Each named turn below is shown by a few rows before and after it. Which turns, in which order, take the first row of each later pair to the second? The first pair is answered.
k357 (before => after):
-0.028; -0.665; 0.312; 0.128; 0.340; 0.150; -0.474; -0.108 => -0.038; -0.681; 0.248; 0.120; 0.307; -0.032; -0.436; 0.148
-0.948; 0.352; -0.053; 1.972; -1.314; -1.325; -0.894; -0.596 => -0.226; 0.097; -0.811; 1.849; -1.747; -1.503; -0.850; 0.195
-1.428; -0.192; 0.143; 1.094; -0.518; 1.327; -3.560; 2.436 => -1.474; 0.005; 0.338; 1.177; -0.317; 1.385; -3.492; 2.327
-0.172; 0.476; 0.734; -1.555; 0.690; -0.224; -0.732; -0.950 => -0.771; 0.195; 1.125; -0.321; 0.880; -0.240; -0.622; -1.232
k371 (before => after):
-0.115; -0.275; 0.414; 0.258; -0.216; 0.016; -0.479; 0.472 => 0.231; -0.201; 0.680; 0.024; -0.107; -0.230; 0.187; -0.603
-1.943; 0.325; 1.087; 1.245; 0.195; 0.119; -1.555; 1.952 => -0.235; 0.323; 0.968; -1.474; 0.433; -1.211; 1.466; -2.216
-0.653; 1.489; 0.178; -1.008; 0.364; 0.189; -0.315; -2.118 => 0.392; 1.509; -1.094; -1.644; -0.587; 0.323; -1.431; 0.801
0.533; 1.793; -1.428; -0.705; -0.289; -0.426; 0.443; -0.101 => -0.939; 1.944; -0.873; 0.904; 0.039; 0.049; -0.622; 0.526
k252 (before => after):
-1.310; -0.577; 0.568; -0.582; 0.085; 0.716; -1.466; 0.784 => -1.469; -0.456; 0.952; -1.011; 0.437; 0.696; -1.175; -0.106
-0.969; 0.322; 0.642; -1.376; 1.501; -0.049; 1.450; -2.893 => 0.446; -0.437; -0.014; -1.190; 0.810; -1.001; 2.724; -2.689
0.834; 0.541; -0.178; -1.073; 0.055; -0.312; 1.060; -0.214 => 1.068; 0.487; -0.309; -0.598; -0.225; -0.526; 0.906; 0.388
-1.590; 1.140; 0.431; 1.153; -0.208; 0.515; -0.912; 0.475 => -1.780; 1.370; 0.705; 0.814; 0.000; 0.480; -0.620; -0.680
k842 (before => after):
0.857; 0.444; -0.378; -3.441; 0.664; 0.142; -0.163; -1.626 => -1.756; 0.379; 1.453; -0.543; 1.577; 0.893; -0.722; -2.514
-0.556; 0.010; 0.309; 0.234; -0.532; -0.646; 1.161; -0.432 => -0.020; 0.255; -0.124; -0.472; -0.510; -0.844; 0.998; -0.353
2.080; -0.369; -0.643; -1.045; -0.628; -0.624; 0.745; -0.123 => 0.349; 0.689; 0.182; -2.207; 0.388; 0.339; -1.073; -0.887
-1.170; 0.640; 0.355; -0.397; 0.305; 1.170; -1.752; 1.584 => -1.140; -0.144; 0.737; 1.885; -0.071; 0.675; -0.730; 1.890

Each pair is 2 to 3 turns apart.
0.666; -0.036; -1.282; -3.603; 0.186; -0.051; 0.634; 0.350 => 1.374; -0.970; -1.277; -1.767; -0.210; -1.154; 2.534; -0.110	k842 then k842 then k371
2.954; -1.536; -1.603; 1.226; -1.347; -1.273; 2.185; 2.266 => -0.995; 0.115; 1.831; 1.001; 1.644; 0.149; 1.663; -4.002	k252 then k252 then k371
-0.344; 1.338; -0.561; 0.134; -1.273; -1.087; -3.270; 0.814 => 1.410; 0.523; -0.611; 0.494; -1.609; -2.681; 0.238; -1.760	k371 then k842 then k842
1.381; 2.326; -1.757; -2.801; 0.622; 0.763; -2.978; 4.058 => 0.136; 0.599; -0.805; 3.511; -0.131; -0.110; -1.639; 5.272	k842 then k842 then k357
2.555; -0.468; -1.326; -0.546; -1.419; -0.553; 1.148; 1.060 => 2.370; -0.370; -1.065; -1.375; -0.826; -0.561; 1.910; -0.683	k252 then k371 then k371
0.556; -0.390; -0.364; 1.661; -0.912; -1.043; 1.391; -0.887 => 0.881; 0.451; -0.957; -1.943; -0.462; -0.620; 0.395; -1.370	k842 then k357
1.855; -1.473; -0.209; -2.339; 0.398; -0.547; 1.051; 0.493 => 0.380; -2.145; 1.175; 1.687; 0.562; -0.894; 1.726; 0.166	k842 then k842 then k842
-1.571; -0.263; 2.127; -2.257; 0.894; 1.465; 0.882; -4.072 => 1.740; -1.064; 0.114; -3.624; -0.691; -0.038; 2.456; -2.902	k842 then k842 then k842
0.079; 0.876; -0.546; -1.475; 0.196; 0.070; -1.431; 0.667 => 0.454; -0.266; -0.470; 1.408; -0.295; -0.604; -0.269; 1.785	k842 then k842 then k357
-0.067; 0.010; 0.205; 0.176; 0.308; -0.438; 1.861; -1.876 => -0.709; -0.463; 0.121; 2.303; -0.154; -0.227; 0.885; 0.631	k371 then k371 then k357
1.904; -0.347; -2.295; -2.135; -0.931; -0.624; 1.673; -1.464 => -2.986; 0.387; 0.447; 1.357; 0.931; 1.709; -1.364; -1.823	k252 then k842 then k842
-2.222; -0.117; 1.021; 1.440; 0.137; 1.373; -2.044; 1.381 => 2.027; -0.499; -0.932; -2.859; -0.639; -0.483; 0.978; -1.086	k252 then k371 then k252
-1.501; 0.063; 1.341; 1.028; 0.580; -0.487; 1.129; -2.409 => 0.646; -0.134; -1.079; 0.068; -1.144; -0.607; -0.745; 3.052	k252 then k371 then k252
2.823; -1.869; -0.861; 2.579; -1.425; -2.711; 1.883; 0.555 => -2.239; 1.246; 1.194; -0.934; 1.472; 1.362; -4.224; 0.019	k357 then k842 then k371
-0.413; -0.068; -0.039; 0.871; -0.342; 1.163; -0.977; 1.778 => 0.286; 0.353; -0.442; -2.323; 0.024; 0.757; 0.164; -1.061	k252 then k252 then k371
-1.143; 0.490; 2.273; 0.894; 1.583; 1.053; -0.111; -2.551 => -0.457; 1.393; 1.060; -1.888; 1.609; 1.627; -1.985; -0.926	k371 then k842
0.944; 0.296; -1.194; -1.891; -0.081; 0.150; -1.427; 2.748 => 1.667; 0.326; -0.751; -3.298; 0.224; -0.573; 0.700; -0.729	k371 then k371
1.057; -0.742; -0.451; -1.259; -0.158; -0.352; 0.045; 1.290 => 0.422; -1.059; 0.523; -0.343; 0.202; -0.682; 1.384; -0.852	k371 then k357 then k371
-2.469; -0.135; 1.372; 3.403; -1.149; 0.300; 1.864; 0.145 => -3.364; 1.314; 1.121; 0.702; -0.454; 2.132; -1.533; 1.612	k842 then k842 then k371
-0.902; -0.399; 1.551; 2.888; 0.090; 0.614; -0.262; 1.462 => -1.498; 0.212; 1.733; 1.607; 0.757; 1.491; -1.388; 0.905	k357 then k252 then k252
0.339; -0.306; 1.563; 1.253; 0.138; -0.769; 2.428; -0.507 => -1.478; 0.452; 1.845; 1.915; 0.496; 0.491; 0.203; 1.173	k371 then k357 then k371
-1.077; -1.313; 1.097; 1.558; 0.464; -0.554; 2.310; -2.726 => 0.281; -2.088; 0.041; 2.611; -0.716; -1.168; 2.430; -0.284	k252 then k252
-0.263; 0.239; 1.359; -1.877; 0.584; 0.282; 0.570; -2.504 => -0.287; -1.249; 1.295; 2.605; -0.263; -0.432; 1.388; -0.221	k371 then k371 then k842
-2.065; 1.558; 0.531; -1.257; 2.032; 0.901; -0.810; -2.375 => 0.817; 0.704; -2.178; -1.790; 0.114; 0.139; -1.558; 2.621	k252 then k371
0.369; -0.259; -1.192; 0.827; -0.514; 0.071; -0.636; 2.672 => -1.664; 1.027; 0.482; -0.677; 1.056; 1.378; -1.510; -0.630	k252 then k252 then k252
1.129; 0.388; 1.118; -3.431; 0.293; 0.074; 0.376; -3.293 => 2.684; -0.065; -0.842; -3.278; -1.164; 0.213; -1.191; 1.990	k842 then k371
0.132; -0.294; -0.230; 0.023; 0.023; -0.046; -0.651; 1.267 => 0.704; -0.654; -0.293; 0.691; -0.125; -0.479; 0.510; 0.719	k371 then k842 then k371
1.537; -1.435; -1.348; -0.011; -1.592; -1.635; 2.543; -0.692 => -0.164; -1.336; 0.139; 1.489; -0.680; -1.081; 2.738; -2.426	k371 then k371
-1.337; 1.820; 0.082; -2.301; 1.225; 1.458; -3.004; 0.431 => 2.724; 0.022; -2.033; -1.833; -0.936; -1.042; 0.227; 2.415	k842 then k842 then k842
1.587; -0.921; -0.855; -1.159; -1.244; -0.981; 1.411; -2.012 => -1.531; -1.193; 0.890; 2.956; -0.681; 0.057; -0.187; -0.561	k252 then k252 then k371
-1.319; -0.302; 0.745; 4.524; -0.151; 0.138; -1.874; 3.474 => -1.242; -0.395; 2.374; 4.516; 1.061; -0.812; 1.779; -2.702	k842 then k371
1.916; 0.167; -0.940; -2.682; 0.413; -0.561; 0.491; -2.147 => 0.382; 0.247; -1.416; -0.469; 0.026; 0.663; -2.675; 2.888	k357 then k371
-0.712; 0.321; 0.354; 0.315; 0.857; 0.526; 1.522; -3.713 => -1.468; 1.361; 0.090; -1.456; 1.298; 2.002; -1.407; -1.942	k371 then k842 then k371
0.077; 0.048; -0.215; -2.175; 0.626; -0.129; 1.165; -2.288 => 0.316; 0.030; -1.354; -2.172; -0.245; 0.438; -1.175; 1.880	k842 then k371 then k252
